j966: [-33  17 -16  11   6   2  34  21]
j77: [-33  16  -5   4  11 -19   8   1]
j199: [-20   8  -8  -4   6  -1  18   9]
j858: [-26   2  -8   7   4   9  39  29]
j482: [-20   8  -8  -4  10 -25  -7 -17]
j873: [-25 -12  31 -22  11 -29   2  13]
j184: [-12  -1 -27 -15   7 -34 -10 -36]
j178: [-23  11 -24   4   5  -4  25   4]
j846: [-24  25 -13  12   6  -1  -3 -13]
j808: [ 20 -58 -40 -30 -14  13  45   1]
j310: [ 20 -58 -40 -14 -14  13  45   1]
j895: [-24   5 -20 -10  12 -35  -4 -26]
where: [16] => j77, 1
asked: [-20   8  -8  -4   6  -1  18   9] => j199

j884: [-20  -1  13 -32   2   3]
j381: [-42 -48 -41  -2  -6  -1]
j595: [ 15 -18 -19 -40  22 -45]
where: [-40] => j595, 3
where: [2] => j884, 4
where: [-19] => j595, 2
where: [3] => j884, 5
where: [-2] => j381, 3
where: [-20] => j884, 0
where: [-32] => j884, 3

j75: [ 39 -20  22  19   0  22 -21  -5 -16 -18 -17  11  19   0 -19   3  -3 -24
 -19]
j968: [ 40  -7  17  -5  12   8 -22   3 -11  -6  -4 -25  -3  13 -34  16  -9 -27
 -14]
j344: [ 36  -3  14  -9  13   3 -19   4  -9  -2   0 -30  -7  15 -40  17  -9 -24
 -12]
j83: [ 42 -19  22  15   3  20 -23  -3 -17 -17 -15   4  15   3  -8   6  -4 -26
 -19]
j144: [ 14 -19  17  30 -12  22  -5  -9  -7 -19 -19  33  26 -12  24  -9   7  -6
 -12]
j792: [ 44 -17  22 -26   6  18 -24  -2 -17 -15 -13  -4  12   6 -15   9  -6 -28
 -19]
j711: [ 22 -20  19  29  -9  24 -20  -8 -10 -20 -20  29  26  -9  18  -7   4 -11
 -15]
j116: [ 43 -21  22  23  -3  23 -18  -7 -14 -19 -19  18  22  -4   7  -1   0 -20
 -18]
j870: [ 44 -17  22  10   6  18 -24  -2 -17 -15 -13  -4  12   6 -15   9  -6 -16
 -17]
j366: [ 44 -14  21   5   8  15 -25   0 -16 -13 -10 -11   7   9 -22  12  -7 -29
 -18]
j16: [ 34 -21  22  23  -3  23 -18  -7 -14 -19 -19  18  22 -20   7  -1   0 -20
 -18]
asked: [ 44 -14  21   5   8  15 -25   0 -16 -13 -10 -11   7   9 -22  12  -7 -29
 -18] => j366
asked: [ 43 -21  22  23  -3  23 -18  -7 -14 -19 -19  18  22  -4   7  -1   0 -20
 -18] => j116
asked: [ 44 -17  22  10   6  18 -24  -2 -17 -15 -13  -4  12   6 -15   9  -6 -16
 -17] => j870
asked: [ 44 -17  22 -26   6  18 -24  -2 -17 -15 -13  -4  12   6 -15   9  -6 -28
 -19] => j792
where: [-29] => j366, 17

j278: [  2  10 -21  13  -1  13  -5  20 -10 -18   1   0  -7  -1   4  18   0   6
   3]
j804: [  9  -7   6  -2  -7   1   5 -18  15  -2  25   3  11   3  19  -5  20   2
   0]
j447: [ -1  -4 -14  24  -6   0   0  -4 -12 -11 -27  -4  -7   4  -3  11 -16  23
   7]
j55: [ -1 -10   3  -1  -3  -8  -3  11  14  17 -11  -4  -9   5  19  15   3  -1
  -7]
j375: [ -1  13   6   2  -9  21   4   9 -13  14  12  18  13   5   5  -7 -11  13
 -14]
j4: [  3  -7   6  -2  -7   1   5 -18  15  -2  25   3  11   3   5  -5 -19   2
   0]
j265: [-21  -4 -14  24  -6   0   0  -4 -12  -9 -27  -4  -7   4  -3  11 -19  23
   7]
j64: [  1  -7   7  15   8  21  -2  -3  -9   4  -1 -16   6  21  -3   6 -11  -7
   6]
j608: [  1  21  -6   0  -3  -5  -4 -15  -1  -2   2  16 -13   3  -7   2  -5  -6
  -3]
j506: [  2  16  13   2   8  -8 -18   1  14  11  -1  11  16  13  15  -3  15  -8
   2]
asked: [ -1  13   6   2  -9  21   4   9 -13  14  12  18  13   5   5  -7 -11  13
 -14] => j375
asked: [ -1  -4 -14  24  -6   0   0  -4 -12 -11 -27  -4  -7   4  -3  11 -16  23
   7] => j447
asked: [  1  -7   7  15   8  21  -2  -3  -9   4  -1 -16   6  21  -3   6 -11  -7
   6] => j64

j983: [  2  10  -2  19   1 -26   7 -32  11]
j69: [ -1  -1  21  19  -3   3 -10  -6   9]
j320: [  5 -36  20 -40  -2  -1   8   4   4]
j717: [ -1  31  -6  16  -2 -32  -2   4  -7]
j327: [  2   8  -2  19   1   3   3 -13  -2]
j246: [ -8 -47 -11 -24   5 -26   7  10   0]
j457: [-15  20  21  -2   0  19   4 -23  13]
where: [-15] => j457, 0
where: [13] => j457, 8
where: [-36] => j320, 1

j678: [-12  -2   3  14 -35  -1 -45 -22  37 -27  -9  15  16  -1   0 -22  -3  21
   1 -10   9 -10   4 -20  10   8 -15]
j979: [-18  -9  -9  18 -22 -10 -15 -25  44 -16   6  32  20   6  37  -2   7  17
 -12 -34 -25  -2 -10  -5   5  38 -24]
j529: [ -3  10 -14 -21  26 -14  18  12 -11  14   6  -2   5  -3  18  -8   4 -26
   1  -8  -5  13   1   0   3  -3  -7]
j236: [  3   3   1  27   5   8   2  -3   1  -1  -8  12  -7   5  -2  19  -4  -6
  -2  11  -6 -14  -9  -1   2   8  17]
j169: [ 39  19  13 -13  52 -19  15  13 -20  38  24 -40 -12   2 -30  12   4 -32
  27  -1 -14   1   6  26   5 -26  28]
j540: [ -5  -8  -3   8 -28  13 -22 -33  23  -9  -7  19  12   4  19   8  -2   6
 -14  -5  -5 -14 -18 -17  14  12 -15]
j950: [  9  16  -2 -14  26 -11  10   6   9  19   7 -13   9  -3  -5 -12 -10 -16
   4  -4 -19   8   2 -19  14  -1   1]
j756: [  8  16 -17 -30  44 -20  18  20 -17  31  22 -18 -18  21   2 -17   5 -27
  26 -14  -5   7  28  22  -1 -24  16]
j890: [-20   2 -11  -9 -29  21 -47 -25  13 -29 -27  34  34  -6   3  14  16  45
 -19   3   5 -21   0 -32   0  39 -29]
j507: [-28  -4   5   1  -2   9  -7  -3  18 -25 -13  -5   4 -15 -17   7   3  36
  -2  -2  -3   4   2 -11   2  16 -18]
asked: [  8  16 -17 -30  44 -20  18  20 -17  31  22 -18 -18  21   2 -17   5 -27
  26 -14  -5   7  28  22  -1 -24  16] => j756
asked: [ 39  19  13 -13  52 -19  15  13 -20  38  24 -40 -12   2 -30  12   4 -32
  27  -1 -14   1   6  26   5 -26  28] => j169
asked: [  3   3   1  27   5   8   2  -3   1  -1  -8  12  -7   5  -2  19  -4  -6
  -2  11  -6 -14  -9  -1   2   8  17] => j236

j299: [ -1  15  -1  -4  -8  -8  -3 -14  -2  -1  -4   1  -5  -4  -2  11  -5  -7
   4  -6  -4  -5  -9  -3  -4   2   2  -9  -2 -16]
j712: [ 15   8   6  -3  -7   5  -3  -5  -7   0   8 -16   2   0  15  -5  -1   0
   5  -4  -2  17   4 -19  -3  -1  -5  -2   3  -9]
j437: [ 28   0   6 -21  -5   0  -1   8  -4  -6 -26   4   1  -5 -13   3  -5  -5
  10  -4   2  14  -2  -6   1 -16  -6  -3  14   0]
j656: [  7   0  14 -19   3   1   6  24   4   0  24   0  -4   8  -1   1   2  -9
  -1  14  -8  36   6 -19  -5   9  11   5   0 -13]
j189: [ -8   4  -3  13  -5  -1   7 -17  -6  -1  -6  -8 -10  -2  23   3  -1 -28
   6 -11 -10  -2   3  41 -10  18  -7  19  -5 -13]
j188: [ 16  -6  11  47  10  -6   5  11  -3   4  12   2 -11   3 -12   2  -5  -3
  -1   6  10  20  -1  -7   1 -10   0 -11   0   5]
j298: [-13   4   6  20   1  -9   5   7  -2  -2  20   6  -6   0  -5  -2  -2 -15
 -15   1  -1 -18  -5   6 -10  -2 -10 -11  -2 -22]
asked: [  7   0  14 -19   3   1   6  24   4   0  24   0  -4   8  -1   1   2  -9
  -1  14  -8  36   6 -19  -5   9  11   5   0 -13] => j656
asked: [ -1  15  -1  -4  -8  -8  -3 -14  -2  -1  -4   1  -5  -4  -2  11  -5  -7
   4  -6  -4  -5  -9  -3  -4   2   2  -9  -2 -16] => j299
asked: [ 28   0   6 -21  -5   0  -1   8  -4  -6 -26   4   1  -5 -13   3  -5  -5
  10  -4   2  14  -2  -6   1 -16  -6  -3  14   0] => j437

j698: [43 10 -1 -1 33]
j990: [43  9  7 10 28]
j829: [42 -2  9 -3 -3]
where: [-2] => j829, 1
asked: [42 -2  9 -3 -3] => j829
where: [28] => j990, 4
where: [42] => j829, 0
where: [33] => j698, 4

j167: [19 -2 -3 -4 -2  1]
j31: [25 -3 -1  2 -3  2]
j762: [-43   6   2  -2  -1  -2]
j981: [18 -2  0  3 -3 -1]
where: [-4] => j167, 3
where: [3] => j981, 3
where: [0] => j981, 2
where: [1] => j167, 5
where: [19] => j167, 0

